In the data rows, 128 means zero.
Some points, one per row:
[164 164  94 145  92 118 177  92  73 131 150  97]
[150 131 114  96 174 174  90 131 130 101 135 147]
[176  73  77 177 119 126 181  80 145 157  94 172]
[135  99 166 164 138  94 147  96 101 148 177 150]
[183 183 102  82 101  92 133 145  77  89 179  73]
[137  80  80 179 108 123 169 135 162 167  87 157]
[109 169 108  80 159 171  85 106 116 125 164 102]
[172 102  84 155  80 125 174  85 157 164  90 167]
[119 142 152 118 183 159 114 119  92  77 140 142]
[108 109 118 148 118 106 157  89  79 109 143  89]
[111 140 150 123  96  99 145  94  87 114 126  99]
[140 106  99 167  87  85 171 111 160 166  99 162]
[ 96 172  73 183 133 137  75 183 174 177  73 183]
[106 128 121 106 162 167  82 177 142 108 169 116]
[ 73 171 172 130 164 147 101 164 159 143 160 133]
[169  77  79 181 135 114 159 104 167 172  84 179]
[155  84 111  92 160 164  80 143 123  85 109  77]
[ 89 143 126  84 179 181  87 155 119  82 142 135]
[114 137  82 174  84  87 164  79 166 181  97 160]
Here are 14 more points, each followed by its number:
[116 123 154 109 130 135 130 123 104 116 147 101] 0
[118 138 174 154 102 109 166 121  75  92 116  82] 1
[ 97 166  92  79 142 133 126 101  90  87 138  85] 2
[177 177 171 135  77  77 135  82  84 137 181  90] 3
[113  97 169 133 113 102 152 142 152 155 111 145] 4
[ 79 174  96  75 145 160 121 147  99  75 176  94] 5
[142  79  87 169 128 128 183  73 106 147 131 126] 6
[128 154 177 143 155 143 131  99  94 119 155  79] 7
[159  85 137  87 172 177 102 172 131 102 137 130] 8
[160  90 147 140 125 116 172 128  80 138 101 164] 9
[ 87 147 109  94 157 157 109 157 125  96 166 108] 10
[133 118 125 113 109 113 138 140 102 118 174 169] 11
[154  75  75 162 106 111 167 113 169 171  77 176] 12
[166  92 148 137  85  82 137  90  97 123 102 154] 13
Which of these numbered points is nearest to each point below, looking only along the 4 directions in which the first points spread most? Its number follows each.
[143  96 135 104 176 172 108 166 126  80 118 123] > 8
[157  94 181 157  94  84 154 102 143 154 113 166] > 9
[148 101  85 172  82  80 160  97 172 176  79 155] > 12
[147 135 119 111  97  96 142  87 154 159 114 137] > 13
[181 181 164 131 126  97 162 154  89 126 183  84] > 1
[ 85 159 104  77 114 150 125 126  96  90 159  80] > 2
[174  87 130 171  99 119 176  75 111 150 104 143] > 6
[171  82 159 142  89  90 128  84 148 152  89 128] > 6
